In the data rows, zero lies at 7.5, halfway between 7 and 8.
Here are some points, each followed by its number:
c(9, 7, 8, 6, 12, 9, 3, 5, 5, 8, 5, 8, 6, 8, 9, 12) 0
c(7, 7, 8, 7, 7, 8, 8, 8, 7, 7, 6, 7, 9, 8, 7, 8) 1
c(7, 8, 8, 7, 8, 8, 9, 8, 8, 8, 7, 8, 9, 9, 7, 9) 2
c(8, 8, 9, 7, 7, 8, 9, 7, 6, 9, 5, 8, 9, 9, 7, 11) 3
c(7, 8, 8, 8, 7, 9, 9, 9, 8, 8, 8, 8, 9, 8, 8, 8) 4
c(8, 7, 9, 7, 7, 6, 8, 6, 8, 7, 6, 8, 9, 7, 6, 8) 5
c(5, 6, 7, 6, 5, 7, 7, 6, 6, 6, 6, 6, 7, 7, 6, 6) 6
c(8, 7, 9, 7, 7, 6, 8, 6, 8, 7, 5, 8, 8, 7, 6, 7) 7
c(15, 7, 0, 13, 12, 0, 0, 0, 2, 9, 9, 5, 7, 13, 12, 14) 8
c(8, 8, 9, 7, 7, 8, 9, 8, 7, 8, 6, 8, 9, 10, 7, 10) 9
c(9, 6, 7, 7, 8, 4, 6, 6, 6, 8, 6, 7, 8, 10, 7, 10) 10
c(8, 9, 8, 9, 8, 10, 9, 10, 9, 9, 8, 8, 10, 9, 8, 9) 11
c(7, 8, 8, 7, 7, 8, 8, 8, 8, 6, 8, 7, 8, 6, 7, 6) 12
c(6, 7, 8, 7, 6, 8, 8, 8, 7, 8, 6, 7, 8, 8, 6, 9) 13
c(7, 8, 4, 7, 9, 9, 7, 10, 7, 8, 1, 7, 11, 11, 5, 13) 14
c(7, 7, 8, 8, 7, 7, 8, 6, 8, 7, 6, 8, 9, 8, 6, 8) 15
c(7, 8, 8, 7, 8, 9, 8, 8, 9, 7, 10, 8, 5, 2, 9, 5) 16
c(8, 8, 9, 8, 7, 8, 9, 8, 8, 8, 7, 9, 9, 8, 7, 8) 17
c(6, 8, 7, 7, 7, 10, 8, 9, 9, 7, 7, 8, 7, 5, 7, 5) 18
c(7, 7, 8, 7, 7, 8, 8, 8, 8, 7, 6, 7, 9, 8, 7, 7) 19
c(7, 8, 8, 7, 8, 8, 9, 8, 7, 8, 6, 8, 9, 8, 6, 9) 20
c(7, 8, 8, 8, 7, 9, 9, 9, 8, 8, 8, 8, 9, 8, 7, 8) 21
c(9, 7, 10, 8, 7, 6, 7, 4, 7, 8, 7, 8, 8, 8, 7, 8) 22
c(8, 7, 8, 7, 6, 7, 8, 7, 9, 8, 12, 8, 2, 4, 7, 1) 23
c(7, 8, 8, 8, 8, 9, 9, 9, 10, 7, 10, 8, 6, 4, 7, 3) 24
c(7, 8, 8, 8, 7, 9, 9, 9, 8, 8, 8, 8, 9, 9, 7, 8) 25
c(8, 7, 8, 7, 8, 5, 6, 5, 5, 8, 5, 8, 7, 11, 8, 11) 26
c(7, 8, 8, 8, 7, 8, 8, 8, 8, 7, 8, 9, 8, 7, 7, 6) 27
c(7, 7, 8, 8, 7, 8, 8, 7, 7, 8, 6, 7, 9, 9, 7, 9) 28
c(7, 8, 8, 7, 7, 7, 8, 8, 8, 7, 7, 8, 9, 7, 7, 8) 29
c(8, 9, 10, 9, 8, 10, 10, 10, 9, 9, 9, 9, 10, 10, 9, 9) 30
c(9, 6, 8, 7, 9, 3, 6, 4, 4, 9, 5, 8, 7, 13, 8, 13) 31
c(7, 8, 7, 7, 7, 8, 8, 9, 8, 7, 7, 8, 9, 8, 7, 7) 32
c(5, 8, 7, 7, 7, 9, 8, 9, 11, 4, 10, 11, 1, 0, 8, 0) 33
c(6, 7, 6, 7, 6, 8, 7, 8, 7, 7, 6, 7, 8, 7, 6, 7) 34
New points follow, each followed by the numbers of its three nearest points above, nearest first.
c(7, 7, 8, 7, 6, 7, 7, 7, 7, 7, 7, 7, 7, 6, 7, 6) 12 34 27
c(6, 7, 6, 7, 7, 8, 8, 9, 7, 7, 9, 6, 7, 6, 7, 5) 12 18 34
c(14, 7, 1, 11, 10, 3, 0, 3, 5, 8, 8, 6, 8, 11, 10, 12) 8 10 31
c(7, 8, 7, 7, 7, 8, 8, 8, 9, 7, 8, 8, 8, 5, 7, 6) 12 27 18
c(7, 8, 5, 8, 9, 8, 7, 11, 8, 8, 12, 6, 6, 8, 10, 3) 24 12 27
c(9, 9, 0, 11, 11, 12, 2, 14, 2, 7, 15, 2, 3, 5, 15, 2) 16 24 23
c(6, 8, 7, 7, 7, 9, 8, 9, 9, 7, 9, 8, 7, 5, 8, 5) 18 12 24
c(8, 6, 9, 6, 11, 7, 4, 5, 4, 8, 4, 7, 4, 8, 9, 11) 0 26 10
c(6, 8, 2, 9, 10, 10, 6, 15, 9, 8, 15, 5, 4, 9, 11, 1) 24 23 16
c(9, 6, 10, 5, 9, 3, 6, 3, 4, 9, 2, 9, 6, 14, 9, 15) 31 26 10
c(6, 8, 7, 7, 7, 9, 8, 9, 9, 7, 9, 8, 7, 6, 7, 5) 18 12 27
c(8, 8, 9, 8, 8, 8, 9, 9, 7, 9, 6, 8, 10, 10, 8, 11) 9 3 2
c(9, 6, 10, 7, 8, 4, 6, 2, 7, 8, 5, 8, 9, 8, 6, 9) 22 5 10
c(6, 9, 8, 8, 8, 11, 9, 11, 10, 8, 8, 9, 7, 4, 8, 6) 18 24 16
c(13, 5, 2, 7, 14, 3, 2, 5, 7, 7, 3, 7, 9, 8, 5, 9) 10 0 26
c(6, 8, 7, 7, 8, 11, 8, 11, 11, 5, 11, 8, 0, 0, 8, 0) 33 23 16
c(7, 8, 9, 8, 6, 8, 9, 8, 9, 8, 11, 8, 5, 6, 8, 4) 24 16 27
c(7, 8, 8, 7, 6, 7, 9, 7, 7, 7, 8, 7, 7, 7, 7, 7) 12 29 27
c(6, 7, 7, 7, 7, 8, 8, 8, 8, 7, 8, 7, 7, 6, 7, 6) 12 27 18
